In the data rows, zero lies at 4.5, halfway between 4 and 5.
Some points, each followed by its number:
[4 6 3 3 4 9 3 5 4 3 4 4 3 4 8 3 3 3 4 6 4 8 3 4 5 3 4 6 7 4 5 4] 0
[4 4 5 5 4 4 4 3 3 5 4 2 4 3 3 4 4 5 4 2 4 4 3 4 5 3 2 4 1 2 3 5] 1
[6 3 3 3 3 7 3 6 3 4 9 3 3 6 8 6 3 5 3 8 4 8 3 5 3 4 3 4 3 5 3 7] 2
[8 4 3 5 9 6 3 8 4 6 6 3 4 4 5 7 4 5 3 4 6 8 9 5 4 9 1 3 3 2 4 3] 3
[4 4 3 6 5 7 3 2 4 1 4 9 7 3 3 2 4 4 5 2 2 5 3 6 8 5 3 3 5 3 9 3] 4
[5 3 3 4 3 8 3 4 4 4 6 6 4 4 6 3 4 4 4 6 2 6 2 5 5 4 2 6 5 6 5 5] 5
[5 4 5 3 4 4 6 5 4 6 5 2 4 4 5 7 4 4 5 4 7 4 6 4 4 4 4 3 3 4 3 5] 6
[4 6 4 3 7 6 5 6 4 4 4 3 4 4 5 5 3 4 3 3 7 5 7 4 4 4 3 4 4 3 4 4] 7
[4 4 7 4 9 2 7 6 4 9 2 2 5 5 4 9 4 3 5 1 9 3 9 4 5 7 3 3 4 3 3 3] 8
[4 3 6 4 3 3 7 4 4 7 6 2 6 5 6 7 4 3 7 6 5 3 6 4 3 5 7 3 3 4 3 6] 9
[7 3 4 3 4 3 3 6 4 5 8 2 3 5 6 4 5 4 3 8 3 6 4 6 3 7 2 4 2 6 3 5] 10
[5 5 3 5 3 5 3 4 5 2 5 8 4 5 6 2 6 5 3 7 2 4 2 4 6 3 5 7 7 7 7 4] 11
[3 5 4 7 5 2 5 3 5 4 3 4 6 7 5 3 5 4 7 6 5 2 4 4 4 4 9 4 6 5 5 4] 12
[9 3 3 4 6 4 3 9 4 7 9 2 3 3 6 7 4 6 3 9 4 9 8 5 3 9 2 3 3 5 3 5] 13
[3 4 7 3 4 3 7 3 3 9 4 2 6 5 4 8 3 3 7 3 7 2 7 4 4 4 6 2 2 3 3 6] 14
[9 2 2 6 5 5 2 9 3 6 9 2 6 4 7 9 5 8 2 9 4 9 6 5 3 9 1 2 2 6 3 7] 15
Which three points above are nearest to each new point? Their numbers follow each, nearest first.
[3 5 5 8 4 3 5 3 5 3 3 6 8 8 4 2 6 5 9 5 3 2 2 4 7 3 9 4 5 5 6 4] 12 11 4
[5 4 6 4 5 2 6 6 4 7 5 3 4 5 4 7 4 5 4 4 5 3 6 5 4 5 3 4 3 4 3 5] 6 9 7
[3 6 3 7 6 9 3 6 4 2 5 9 8 2 4 2 4 5 6 2 2 7 3 6 9 4 1 5 5 2 9 3] 4 5 0
[4 6 4 6 6 8 4 7 5 2 3 8 6 1 3 2 5 6 6 1 4 6 2 5 9 2 1 5 5 4 8 3] 4 5 11
[5 5 3 4 4 9 3 5 4 3 4 4 3 5 8 4 4 3 4 7 5 9 3 4 4 3 3 7 8 4 4 5] 0 5 2
[4 7 4 3 5 9 5 6 5 3 5 3 3 4 9 5 4 3 4 6 7 9 5 4 4 3 4 7 8 3 4 4] 0 7 5
[6 5 3 6 2 3 3 4 5 3 5 6 3 7 4 2 8 7 3 8 2 6 2 5 4 4 5 7 7 9 6 3] 11 5 12
[4 3 5 5 4 4 4 4 4 5 5 4 7 3 3 5 3 5 5 2 4 4 4 5 6 3 2 3 3 3 5 6] 1 6 7
[4 6 3 4 5 8 4 5 4 3 4 4 3 4 7 4 3 3 4 5 5 7 4 4 5 4 3 5 6 3 4 4] 0 7 5
[6 5 4 6 2 3 3 4 6 3 5 7 3 6 4 2 8 7 3 8 2 5 2 5 4 5 5 7 6 9 6 3] 11 5 12
[4 3 5 5 4 4 3 4 3 5 4 3 6 2 3 5 4 5 4 2 2 3 2 5 5 3 3 4 2 4 3 6] 1 6 5
[5 5 3 4 3 5 3 3 5 2 5 8 4 6 6 2 5 4 4 6 2 5 2 4 5 4 4 6 7 5 7 4] 11 5 0
[5 5 4 5 3 5 3 4 5 2 5 8 4 5 6 2 6 5 3 7 2 5 2 4 6 4 5 7 7 7 6 4] 11 5 0
[4 4 4 6 3 2 5 3 5 2 2 6 5 5 3 2 5 4 6 5 2 2 2 4 6 3 9 5 4 4 6 5] 12 11 4
[5 5 3 6 2 2 4 3 5 3 5 5 3 6 4 3 8 6 3 7 3 5 2 5 4 5 6 5 6 8 4 4] 11 12 5
[4 3 5 6 3 3 5 3 5 5 4 4 6 5 4 4 5 4 7 6 3 3 4 4 4 4 9 5 5 5 4 5] 12 9 6
[4 7 6 5 9 3 6 9 6 8 2 3 6 4 4 9 4 4 4 1 9 4 9 4 5 7 1 2 3 2 3 3] 8 7 3
[5 3 3 4 3 3 4 6 5 3 6 4 3 7 6 2 6 5 2 8 2 4 3 5 3 6 4 5 4 6 3 4] 10 5 11
[5 6 4 6 2 4 2 3 6 3 4 9 4 5 5 2 7 6 3 7 1 5 2 4 5 3 5 8 7 8 7 4] 11 5 0
[6 4 4 7 3 4 3 4 7 3 4 9 4 4 3 2 8 8 3 5 2 5 3 5 6 5 3 6 6 9 7 4] 11 5 4
[4 7 3 6 8 7 3 5 7 2 3 9 5 2 2 2 5 4 4 1 7 7 3 5 7 4 2 5 8 3 9 2] 4 7 0
[3 6 3 3 7 7 3 5 4 4 3 3 3 2 4 5 3 4 3 2 7 6 6 5 3 4 2 4 5 3 4 4] 7 6 1
[2 3 5 4 3 3 4 4 3 5 3 3 5 3 2 5 4 4 4 1 5 1 4 4 4 3 2 3 3 3 4 5] 1 6 7
[5 3 4 5 3 5 3 3 5 3 5 7 5 3 4 3 4 4 4 4 2 5 3 6 6 3 2 4 3 6 6 4] 5 4 11
[5 5 4 6 2 4 3 3 7 3 4 9 4 5 3 2 8 6 3 5 1 5 3 4 5 5 3 7 7 8 7 4] 11 5 4
[4 7 4 3 5 9 4 5 5 3 4 4 2 4 8 4 3 3 4 6 6 9 4 5 4 3 3 6 8 3 4 4] 0 7 5
[4 5 3 3 6 6 4 5 4 4 4 3 3 3 3 5 3 4 3 2 6 5 5 5 3 4 2 4 5 3 4 4] 7 6 1
[6 5 4 6 2 3 3 4 5 2 5 7 3 6 4 2 8 7 3 8 2 5 2 4 5 4 6 6 7 9 6 3] 11 5 12
[4 4 4 5 7 6 3 4 4 3 4 8 6 3 4 4 4 4 4 2 4 5 6 6 6 6 2 3 5 3 8 3] 4 7 5
[4 8 3 3 5 9 4 4 5 2 4 5 2 4 8 4 4 3 3 5 6 9 4 5 4 3 3 7 9 3 5 4] 0 5 7
[7 5 4 6 4 4 3 4 6 3 4 8 5 5 2 2 8 7 3 4 2 3 4 4 4 6 3 5 6 7 7 3] 11 5 4
[5 5 5 5 3 3 4 5 6 4 5 7 4 5 3 3 7 6 3 5 4 4 4 4 4 5 4 5 5 8 5 4] 11 5 12
[4 6 5 5 3 2 5 3 5 3 2 6 5 3 2 3 5 6 5 3 4 1 2 4 5 3 8 5 5 6 5 5] 12 11 1
